One turn sends every row of this set to another row. A few are shown first. Where does it send the rows asked after them?
zag: -35 1 -10 2 11 13 4 5 -7 49 16 -5 3 13 14 -21 32 23 14 -53 -27 53 4 -2 28 28
tagop: -22 -7 5 2 13 38 -24 -8 4 4 8 6 -4 -2 14 4 -35 19 30 -20 -38 44 1 29 4 -32
nobed: -56 -11 21 -16 -17 13 15 -5 33 27 24 -47 37 3 -4 10 0 -3 27 -25 -23 37 -4 7 -20 -28
bote: -25 -10 -6 54 -18 -25 -16 -11 6 24 33 -36 10 -19 -3 32 -8 4 13 -52 6 15 -31 7 -3 6
Bofem: -44 -23 23 -9 -7 13 18 0 25 24 41 -45 46 2 -2 13 -14 -10 38 -33 -19 31 -8 5 -18 -17
pabe: 4 -4 -7 44 6 -27 6 -7 14 14 1 -38 -10 -1 20 8 -16 19 -26 -28 -7 24 -6 -1 -31 33
Poz: -43 -16 21 -9 -10 16 19 3 38 22 24 -53 33 4 5 29 -19 8 34 -43 -32 27 5 -5 -12 -29
tiv: -7 -12 3 -4 15 29 -14 -13 -7 -8 -4 -4 3 4 2 0 -29 14 38 -10 -26 35 12 38 2 -29
kided: -23 -2 2 -3 29 35 -23 -5 -6 2 3 8 -23 1 1 3 -22 13 17 -9 -48 33 2 20 -11 -26
fim: -46 -10 -14 -21 28 20 -4 4 9 43 27 -6 13 15 6 -14 38 12 2 -33 -29 36 0 3 15 31
rut: -35 -3 -9 -19 30 18 6 -1 1 42 14 1 22 19 3 -18 32 14 10 -39 -27 44 3 5 19 27
Temig: -52 -25 18 4 35 -22 7 10 35 17 5 -21 -5 52 -15 -3 -21 -19 11 -34 -23 31 18 -18 -3 22
Pim: -50 -23 21 -7 43 -10 1 8 24 3 -5 -24 -6 42 -19 12 -19 -16 9 -23 -34 13 17 -8 -25 10
sepen: -44 -19 19 7 50 -15 11 4 18 9 -1 -14 -1 50 -19 5 -10 -30 2 -30 -31 21 17 -7 -17 1
rade: -61 -14 9 -21 -6 22 14 -10 33 28 26 -45 26 -2 0 22 5 11 27 -32 -28 23 -3 4 -10 -27
Pon: -37 -21 22 19 43 -24 10 14 14 14 1 -18 -3 52 -15 0 -37 -6 6 -34 -21 29 18 -26 -12 8
kav: 0 -3 -25 53 9 4 -17 -20 -11 31 10 -24 7 14 10 10 -7 19 -9 -67 5 -4 -15 -2 7 12
tavus: -20 0 -19 -11 22 22 6 -17 -9 37 23 -5 2 30 7 -16 32 4 18 -51 -20 50 7 6 28 15
Resa: -20 -26 0 54 -24 -13 -25 -6 -3 30 25 -43 11 1 0 18 -17 2 14 -48 3 -9 -17 0 -4 11
buga: 5 -9 7 38 -13 -22 -11 -20 -7 8 -8 -41 -17 -27 14 16 -13 45 17 -42 -17 15 3 12 -22 21
bilez: -8 -9 -16 44 -11 -32 5 -10 6 31 -4 -36 -10 17 8 -5 -24 21 -13 -44 -9 19 -18 12 -44 29
tagib: -41 -17 26 15 38 -25 25 -5 21 12 -1 -20 -9 49 -32 5 -23 -7 7 -40 -25 33 11 -18 -9 2
Sof: -36 -21 25 14 47 -16 15 -6 23 23 0 -23 -5 52 -12 -18 -18 -17 15 -28 -26 33 6 -16 -20 11
taf: 19 -16 -6 38 -7 -26 -14 -9 -13 13 -2 -34 -10 -16 -5 12 -6 46 10 -15 -12 18 -6 9 -12 13
Gud: 8 -15 -6 49 10 -39 7 -10 22 17 -11 -34 -8 6 5 14 -6 25 -8 -41 -13 17 -20 6 -37 19
gim: 4 -11 -11 22 -21 -16 -10 -13 -17 15 -13 -37 -1 -6 0 6 -31 53 10 -36 -4 8 0 10 -26 17
tutet: -4 5 -25 38 12 -16 -18 -20 -1 25 19 -21 8 -2 -8 22 1 25 3 -61 19 17 -23 -14 9 25
tesuv: -12 -6 15 -3 22 37 -30 -5 -13 7 4 12 -2 -1 -4 3 -19 3 34 -11 -39 26 4 20 -2 -33
geta: -18 -15 -7 -4 18 8 3 0 5 38 17 -1 2 22 -4 -10 45 12 15 -54 -25 46 5 11 32 33
raka: -22 -5 -19 -4 27 19 6 10 1 43 25 1 -4 23 19 -16 26 11 5 -39 -38 52 8 6 26 31
Baga: 6 -11 9 4 8 28 -23 1 5 5 11 18 -8 -4 -5 4 -27 10 28 -11 -28 42 -6 37 0 -20
kek: -10 -11 2 9 6 28 -27 3 1 1 -3 10 -21 1 8 9 -32 10 35 -23 -34 36 14 28 -2 -32
Pume: -11 -6 -27 47 20 -11 -8 -24 -13 40 22 -22 1 -15 2 20 -14 32 -2 -55 10 6 -15 -7 16 12
zepuf: -37 -9 22 3 -19 19 21 -2 38 22 36 -43 37 0 -1 21 -11 11 15 -30 -18 38 -21 -6 -12 -36
milu: -45 -17 10 -6 -20 15 17 10 36 22 30 -48 46 0 9 21 -14 7 19 -40 -11 35 2 2 -12 -25
Rikib: -16 -23 -15 43 -12 -18 -13 -6 22 40 29 -36 -1 -16 0 30 -12 -3 15 -51 19 -5 -12 5 -6 18

Bofem goes to -> tiv
Pon goes to -> milu
kided goes to -> fim
Now these:
Temig goes to -> Poz
tutet goes to -> Gud
tesuv goes to -> rut
Resa goes to -> gim
Pume goes to -> pabe
tagib goes to -> zepuf

One turn sends every row of this set to another row. A few are shown first. Where does it send the rows asked after them?
kinev: 13 -24 -18 1 8 -17 -9 0 -12 39 5 5 -3 -6 -2 25 33 9 5 24 31 -25 36
vapuz: 11 -11 -3 -17 -26 -14 -21 6 -29 45 10 -16 -18 -12 0 18 12 -4 -11 22 34 -14 13
Sosog: -8 13 -6 13 18 -12 -5 22 11 39 -7 1 -19 1 -15 3 19 -8 6 21 6 -39 4
Gabus: 2 27 -13 -14 0 -17 -2 3 -6 19 26 -18 -14 -21 -1 -4 -3 -46 12 7 24 -32 -13
Lal: -18 3 -3 0 16 40 13 8 8 1 17 -3 4 8 17 -6 6 -8 -32 -11 -23 34 -21
ped: -3 -11 4 10 25 42 30 9 19 10 5 8 24 3 35 6 25 13 6 -7 -18 33 9
gif: 19 -36 10 -40 3 21 15 -5 9 19 11 13 28 -9 43 13 16 -6 6 -3 -8 41 15
rodak: 5 9 7 19 18 40 29 6 7 -1 -10 0 24 3 11 19 -11 8 -3 -5 -13 35 -5
dul: 24 -27 11 -30 2 17 -10 -9 5 -15 19 10 18 5 40 14 -8 -5 -24 -13 5 35 -10
zuzi: 29 -24 13 -7 15 23 6 -13 18 -16 10 12 30 -1 43 16 5 6 -4 -9 -3 35 10
sir: 15 -2 4 -23 -7 -34 -16 9 3 55 0 -6 -18 -14 -4 6 13 -30 18 23 10 -28 8
Fira: 13 -1 7 16 20 34 9 -6 18 -21 1 4 22 4 38 8 4 5 -10 -8 -11 42 -1
sigaz: 9 17 9 -9 4 -30 -6 0 18 26 30 -21 -21 -5 -21 -7 7 -33 18 19 15 -19 15
Nak: 8 -24 3 -49 -7 19 -2 -3 2 4 24 1 9 -2 25 2 -1 -27 -36 -10 -15 38 -17
Zadeb: -2 10 2 -1 22 -20 -7 7 26 22 27 -9 -21 7 -28 -5 17 -16 14 17 17 -31 14
buku: 9 -1 8 -3 4 -20 -5 11 10 58 -11 1 -11 -6 1 9 22 -5 33 26 15 -34 20
mopi: 14 -37 14 -40 2 31 11 -5 -3 12 -6 24 42 4 35 6 6 -5 -4 3 -2 38 9
fiv: 30 -22 6 -14 20 25 28 -10 8 3 -8 11 46 -6 22 30 -2 0 10 0 -5 32 18
lin: 3 11 27 -11 -10 -26 -8 9 11 40 23 -16 -19 -1 -10 -2 8 -13 30 19 28 -16 16
gevo: -2 11 -9 -11 -1 -22 -15 15 5 38 7 -9 -25 -3 -20 -2 9 -32 -6 21 5 -38 -9
duduz: 22 -34 6 -48 5 18 7 -2 -3 1 8 13 26 -2 13 27 -16 -15 -27 -6 5 27 -2
Vokaz: 1 -16 9 -39 -8 30 5 2 -14 6 5 7 21 4 19 -1 -12 -25 -31 -3 -10 41 -16
vof: 9 0 14 -2 2 32 -4 -5 2 -21 16 1 10 6 33 10 -14 -1 -30 -14 -5 40 -26
sezaf: 1 -4 -2 1 15 -2 11 14 5 36 20 9 -1 -11 12 6 12 4 42 13 47 -42 12
linas: 2 23 -17 13 -13 -12 -14 4 -23 35 5 -31 -25 -15 -8 2 9 -23 -15 22 9 -6 5
Lor: -12 7 0 2 12 43 16 2 0 -1 -7 6 20 8 15 -7 -7 -17 -26 -5 -21 38 -16
dafa: 0 -14 2 6 29 42 24 0 6 5 -13 21 42 8 21 2 11 -1 0 4 -13 30 11
guvav: -16 19 -22 17 29 -4 9 10 8 17 18 -1 -6 -6 -5 -4 9 -23 18 8 29 -45 -7
tiso: -3 0 17 1 7 -15 -6 13 23 37 26 -2 -21 12 -15 -1 15 3 23 15 34 -26 15
dunin: -4 1 10 -10 0 35 7 7 -4 -5 7 1 11 9 5 19 -25 -8 -38 -9 -2 29 -29
lumo: 12 3 6 -28 -14 -17 1 11 -9 38 24 -11 -9 -24 13 4 0 -24 31 9 43 -28 0
Ginun: 1 10 -35 31 19 -7 0 0 -7 28 -7 -16 -11 -12 -13 7 29 -10 -1 22 8 -21 27

Ginun goes to -> linas
dafa goes to -> Lor
Now these:
lin goes to -> tiso
Nak goes to -> gif
Fira goes to -> vof
guvav goes to -> Gabus
gevo goes to -> sir
dunin goes to -> duduz

One turn sends every row of this set to another row. A few are shown first. Where does it send the rows asked after them?
tamom: -15 -2 27 -2 -44 -15 10 30 31 62 -13 -9 -7 33 -7 -25 -4 11 -11 -3 -28 14 5 -3 7 -31 -3 2 -17 16 2 -11 -26 -43 -2
Mina: 20 13 4 -24 -13 20 -31 41 31 -35 -32 11 28 0 -39 6 -5 18 -24 27 -45 -34 -21 -13 5 -4 -22 -29 1 4 -1 -26 -22 -42 -18
Pekos: -3 -18 45 19 -35 -26 11 16 29 36 -4 10 -6 15 -1 -10 -25 6 -15 -19 -27 21 -24 19 -16 -40 1 8 -7 -17 2 -16 -34 -28 -16
Lasu: 18 19 16 1 0 14 -23 2 14 -9 -11 1 6 -13 -31 3 28 20 -27 15 -32 -44 3 -2 -15 -10 7 -38 -13 29 -14 -12 -21 18 -24
purav: -27 -1 32 0 -4 -22 9 9 28 -2 -16 -10 25 -14 13 -3 9 20 13 10 -18 3 18 15 -15 -5 24 34 -17 2 -4 -10 -32 -72 1
Sek: -14 21 17 -26 -23 6 -11 44 29 -24 -21 -15 32 -3 -22 3 16 8 4 24 -15 -9 -32 -5 22 -22 22 33 0 22 9 -27 -58 -53 -24
Pugo: -20 16 24 -34 -39 15 -13 48 16 -13 -14 -21 25 1 -20 -3 -1 -2 2 10 -12 -8 -21 9 10 -20 31 27 -9 23 12 -36 -59 -67 -27
Dimum: -19 -12 5 -2 2 0 -18 3 6 6 -12 8 13 -24 3 -9 17 -14 -2 16 -47 -29 28 8 -51 6 22 0 -12 13 -3 1 7 -23 -11
zako: 15 5 9 5 -11 -15 -16 23 27 34 -18 -35 2 17 -14 -5 0 -8 -35 4 -23 -34 -7 -19 -20 -29 -34 -36 -3 17 6 4 -23 -10 -39
zuret: -5 25 47 -3 -45 1 -3 29 7 -11 -4 -16 17 -23 5 -16 17 7 -22 -23 -20 -5 -33 18 -4 -27 37 13 -15 30 10 -31 -53 8 -34
lur: 38 5 38 -7 -17 -13 -3 49 15 -9 8 2 -7 3 11 15 2 4 -15 26 -16 13 5 -4 5 -12 -1 12 26 31 36 -38 -21 4 -61
Pudo: -10 -6 -7 -17 3 15 -18 11 3 8 -17 -14 16 -14 0 -17 10 -25 -19 13 -41 -40 18 19 -54 2 22 2 -18 11 11 -6 5 -20 -10
veg: 22 30 28 -3 7 2 -16 7 19 -12 -8 -18 18 -13 -28 -9 24 33 -39 23 -15 -39 1 8 -10 -10 5 -26 5 18 -9 -12 -19 17 -22
Gefe: 4 23 53 0 -37 4 -12 24 2 -17 3 -6 16 -12 -9 3 28 20 -13 -25 -23 -12 -33 7 16 -31 33 5 -6 41 9 -22 -49 6 -30
diguz: -21 3 17 4 -39 -18 8 29 29 51 -6 -7 0 34 -8 -22 -6 16 -13 -15 -26 19 2 6 -4 -29 13 10 -9 2 -4 -11 -22 -63 3
fup: 27 7 34 0 -15 -21 8 54 5 -12 20 -11 0 4 1 9 8 7 -21 21 -17 17 -6 -3 5 -26 10 16 16 33 20 -41 -31 4 -63
Sovon: 9 -2 5 -20 -7 -8 -6 33 29 0 -3 38 -6 7 19 14 -16 15 -1 -7 -43 17 20 1 -17 1 17 8 33 -9 54 -38 7 -17 -28
Lod: -4 -6 14 -21 -26 17 -25 42 4 -15 -21 26 28 -30 -5 -8 -33 -22 -19 -26 -73 -23 -5 9 -35 0 5 -29 -6 4 21 -19 -1 -34 -20
bal: 12 27 10 -26 -22 -3 -7 58 23 -3 1 1 -8 16 0 1 7 19 -9 18 -23 21 28 -16 16 -2 8 11 30 48 27 -32 -15 -22 -51
Sema: 8 18 0 -8 -27 10 -27 18 41 20 -36 0 -11 15 -37 2 -29 6 -31 -15 -28 -17 -9 -14 -15 -19 -28 -27 15 8 11 6 -25 -34 -51
sov: 8 -10 8 -15 6 -21 0 41 7 21 17 5 6 15 32 7 12 6 1 7 -42 3 30 -7 -10 -2 13 -9 18 5 49 -43 9 -17 -15
guf: 10 29 6 -19 -25 1 -3 60 16 -13 5 3 -6 16 -17 5 3 25 -17 11 -18 25 11 -7 17 -11 20 22 27 42 20 -35 -24 -36 -57
Zagit: 13 16 47 -1 -40 0 -4 30 5 -8 -1 -19 24 -22 0 -18 18 0 -16 -26 -17 2 -37 21 -4 -26 42 22 -11 41 7 -26 -43 -5 -25
goza: 0 -5 68 17 -38 -18 1 20 4 -19 -5 11 25 -15 20 -1 -6 35 -7 -49 -42 9 -7 21 -6 -9 10 2 -12 6 9 -15 -20 -51 -3
tata: 30 23 22 -1 1 4 -5 2 15 -12 -12 -25 21 -13 -36 -5 19 40 -31 20 -11 -40 -3 3 -5 -10 6 -28 -1 33 -5 -15 -20 3 -26
poput: -5 0 68 16 -23 -21 15 22 9 -12 -6 16 28 -29 18 -11 -20 44 -11 -37 -44 6 -2 21 -12 -2 16 -10 6 -10 0 -18 -10 -35 -6
vafas: 6 -12 48 7 -50 -14 8 19 40 44 -22 15 -15 17 -7 -10 -28 9 -17 -7 -24 17 -20 11 -6 -36 -6 13 -9 -7 12 -13 -32 -25 -19
Vus: 4 -10 0 -9 -2 -9 -12 26 13 -11 3 36 0 0 12 17 -20 5 -8 -17 -44 11 15 3 -34 2 9 -8 30 -19 50 -34 6 -20 -38
fene: 16 -4 22 0 -20 -16 -16 13 33 49 -24 -20 -2 17 -5 -2 -9 -12 -27 2 -28 -30 -5 -10 -15 -29 -38 -32 -5 10 27 1 -24 -13 -30
Rogek: 2 -20 22 -11 -31 8 -29 40 -1 -25 -20 31 29 -18 3 -7 -15 -7 -13 -18 -74 -19 -7 4 -33 8 -8 -16 1 -1 18 -12 17 -51 -9
Topip: 19 21 21 -23 -10 8 -12 32 35 -37 -27 1 33 -13 -49 4 -23 36 -19 18 -28 -27 -15 -13 10 -10 -10 -35 14 17 -1 -26 -27 -40 -32
tume: 6 -7 59 13 -25 -30 10 13 15 -13 -3 16 33 -29 11 -17 -13 44 -15 -32 -37 6 -5 23 -24 -7 16 -10 -6 -10 5 -24 -1 -42 3
pira: -20 -11 31 -9 -1 -21 8 3 21 3 -4 -5 29 -11 -8 -13 -2 39 10 10 -19 -2 26 21 -22 0 24 10 -9 -5 -3 -21 -7 -82 5
lidi: -2 17 4 -18 -32 2 -22 14 53 36 -41 3 -14 19 -21 -5 -25 5 -24 -14 -34 -15 3 -13 -11 -21 -29 -22 8 11 24 7 -19 -33 -32
nuzu: -19 -6 37 -4 2 -11 13 12 16 3 -9 -17 26 -3 5 -8 -3 35 6 14 -16 -9 25 21 -16 4 26 22 1 -9 -2 -12 -11 -79 6
nub: -9 -9 -10 -20 1 18 -27 3 3 8 -13 -13 17 -12 -4 -18 12 -24 -3 7 -39 -44 9 11 -53 6 25 -12 -7 21 9 -17 3 -27 -15
pum: 14 25 27 -28 -8 14 -28 42 27 -30 -17 7 32 -6 -50 7 -18 29 -22 21 -31 -27 -10 -6 13 -7 -11 -39 19 7 -1 -24 -26 -45 -26
kof: -16 11 25 -35 -30 10 -11 46 25 -13 -11 -14 30 -10 -21 -10 -7 -5 9 0 -15 6 -26 6 8 -21 39 32 -4 34 2 -32 -53 -63 -24
gegeb: 3 -7 8 -19 -27 13 -30 34 13 -20 -23 22 30 -27 1 -14 -26 -20 -13 -22 -65 -30 -23 1 -44 2 6 -31 5 6 19 -27 3 -29 -21
vufe: -4 -2 -16 -9 7 -21 -6 38 2 10 14 -2 13 15 24 3 12 3 -7 0 -39 -4 35 -10 -29 1 14 -14 18 1 42 -34 15 -27 -16

Rogek goes to -> purav
nuzu goes to -> zuret
vufe goes to -> Pekos
Now these:
bal goes to -> fene
nub goes to -> tume

One turn sends every row of this set to another row. A few are shown first. Where does it send the rows asked after them?
satug: -26 6 -19 4 9 8 -13 25 -34 -23 10 -9 19
kovug: -2 6 9 -9 -18 8 16 35 -12 35 34 55 6
Kege: -29 16 -31 -6 -1 9 -6 21 -30 -30 7 -3 10
Logez: -19 17 -32 9 16 14 -13 14 -29 -20 7 -9 13
nez: 12 4 19 -15 0 8 10 33 -36 28 26 52 12
Faku: 11 14 -45 13 -4 -16 19 38 -22 10 11 -5 29
Sizo: 14 18 -24 13 15 -26 42 16 -35 14 13 -3 22
gozi: 1 6 15 -1 9 21 1 29 -14 9 35 26 -41
suf: 3 16 19 6 4 22 10 22 -17 7 30 24 -47
viki: -3 21 27 -12 -15 -5 17 7 -30 34 30 50 -4
Rotaz: -27 51 15 -3 -19 13 7 21 -30 -12 -8 2 -6
giga: -29 45 13 -1 -8 -18 -6 10 -41 -9 0 2 -16
Rakim: -9 -9 -22 32 -26 2 26 5 -29 35 22 30 15
miri: 7 13 15 -11 0 29 -2 22 -11 -2 37 25 -33
fam: 12 11 15 -18 2 0 18 8 -18 33 35 51 10
fik: -1 29 11 -10 -7 13 19 21 -39 25 20 66 -7
tif: -6 3 -33 30 -30 -13 37 12 -19 25 26 30 10
sisen: 9 -1 -33 26 -26 -1 30 9 -17 38 23 32 1
tid: 2 30 -40 10 7 -17 21 21 -45 23 23 13 38
kat: -17 -2 -24 34 -25 -6 35 18 -26 37 13 26 8
Tufu: 8 9 14 -7 2 9 8 29 -11 -1 42 35 -39
pasig: -31 12 -28 4 5 17 -10 15 -25 -17 3 -11 10
Zupop: 6 37 -47 18 0 -24 19 23 -40 22 10 2 15
bor: -6 49 10 -11 2 -2 9 18 -39 -18 9 -18 -14
Dok: -12 22 20 -7 7 7 19 27 -39 27 49 49 11
pide: -3 53 10 2 -8 0 2 1 -25 -29 5 0 -5
Lukit: 4 15 21 7 13 11 10 28 -3 6 33 27 -37
Moder: -21 44 19 -13 -19 10 2 19 -44 -16 17 -9 -9
Rila: -17 38 12 -8 -18 2 -7 30 -13 -18 5 -5 -19
kada: -22 19 -39 7 -11 13 -12 15 -35 -17 5 -11 11
rutad: -5 -5 -26 37 -23 -2 29 12 -18 37 27 19 7
defi: 25 17 -30 19 -6 -14 24 24 -57 7 23 10 31
ged: 23 32 -28 32 0 -25 19 26 -25 13 15 0 24

Kege goes to -> tif
pide goes to -> defi
kat goes to -> Lukit
Now these:
nez goes to -> Rotaz
kada goes to -> sisen
Rakim goes to -> suf
Zupop goes to -> fam
rutad goes to -> gozi
bor goes to -> tid
kovug goes to -> Rila
giga goes to -> Sizo

